In the rows, 128 means zero.
Where one turn sends some rows of the set: a few examples, then the rows asked:
Sodeg: 105,126,119,134,135,153,126,140,115,121,120,144,139,156,110,128,137,122,158,105,138,132,86
Gotuk: 112,109,122,116,125,170,125,148,122,140,141,111,124,145,121,122,145,119,161,109,128,130,150
Liv: 109,124,122,137,134,153,128,141,113,120,119,140,131,157,108,131,136,124,157,105,138,136,81
kebu: 122,93,128,125,125,137,147,158,124,132,155,125,120,113,125,127,121,130,156,115,132,131,126
bot: 108,98,119,128,151,119,143,136,111,124,132,127,132,122,130,126,141,125,111,117,136,140,90
Sof: 105,118,134,128,117,192,114,140,123,128,139,117,126,133,124,129,107,129,116,117,138,133,120
fafos: 102,116,120,133,132,172,126,148,112,130,152,111,131,145,119,130,146,121,160,123,133,137,156
futob: 120,130,125,118,141,144,150,157,121,133,142,141,130,174,117,136,142,134,93,118,135,145,119
Pigul: 102,127,117,127,138,151,179,152,117,125,134,112,148,130,121,130,139,123,100,108,134,138,134
romal: 108,125,122,133,139,150,182,153,113,123,134,105,135,131,118,136,139,126,99,110,136,146,127
tupo: 105,119,135,133,119,191,115,140,120,126,141,115,124,133,124,133,107,131,116,121,140,137,119
patip: 113,112,132,131,159,165,115,135,135,131,97,127,114,149,116,126,140,124,128,107,134,143,136
batum: 113,99,126,138,131,139,148,158,117,125,163,126,128,112,124,133,123,130,155,126,135,135,132
lovo: 106,127,122,143,138,154,127,141,109,117,124,139,134,156,108,135,137,124,156,110,140,139,83
nuzu: 101,102,114,127,151,119,142,135,113,124,135,132,145,121,131,123,141,122,112,118,135,135,97
Vogil: 121,129,125,115,140,144,148,157,123,134,141,143,131,174,118,135,142,133,95,115,133,142,121
baf: 118,131,124,119,142,144,149,156,120,132,144,143,134,174,117,137,143,133,94,119,135,144,122
didu: 107,117,136,129,117,191,114,140,122,128,139,115,122,133,124,131,107,130,116,117,139,135,117
Depek: 118,130,123,116,141,144,149,156,122,134,143,144,135,174,118,135,142,133,94,117,134,142,122
rosi: 101,129,119,141,137,154,127,140,111,117,125,144,142,155,109,132,137,122,157,110,139,135,88
darer: 110,115,134,145,165,166,118,136,127,124,104,124,111,148,114,135,141,127,128,117,138,151,136
mone: 121,95,130,135,129,137,149,159,118,127,158,121,116,113,123,134,122,132,154,122,135,138,124
rege: 115,119,124,121,135,148,181,154,119,129,125,104,128,132,119,131,137,125,99,101,133,142,122
bem: 102,117,126,133,160,167,113,133,136,130,103,134,130,148,118,124,140,122,130,112,135,137,146
vunu: 102,101,117,133,153,120,143,137,109,122,136,129,140,121,129,127,141,124,111,122,137,141,95
sef: 114,98,123,127,126,138,146,157,123,130,159,130,132,112,126,126,122,128,156,119,133,128,133
suzo: 106,98,117,122,149,118,142,136,115,128,131,130,138,122,130,122,141,123,112,114,134,135,93
digeb: 102,120,134,131,119,192,114,140,121,126,141,117,128,133,124,131,107,130,116,120,140,135,121
Matid: 109,122,118,115,133,149,178,151,123,132,126,111,142,131,121,125,138,122,100,98,131,133,130
dunu: 122,105,130,123,126,168,128,150,118,137,138,100,103,147,117,129,144,124,159,110,130,142,138
Togi: 112,112,128,139,134,170,130,151,108,127,149,100,110,146,116,138,146,125,158,124,135,149,144
fav: 99,120,128,147,166,168,115,134,126,123,109,130,128,147,116,132,141,124,129,122,139,146,146

romal turns into rege
lovo turns into Liv
Now find these:
tupo turns into didu
nuzu turns into vunu
fav turns into darer
Vogil turns into Depek
fafos turns into Togi
kebu turns into sef

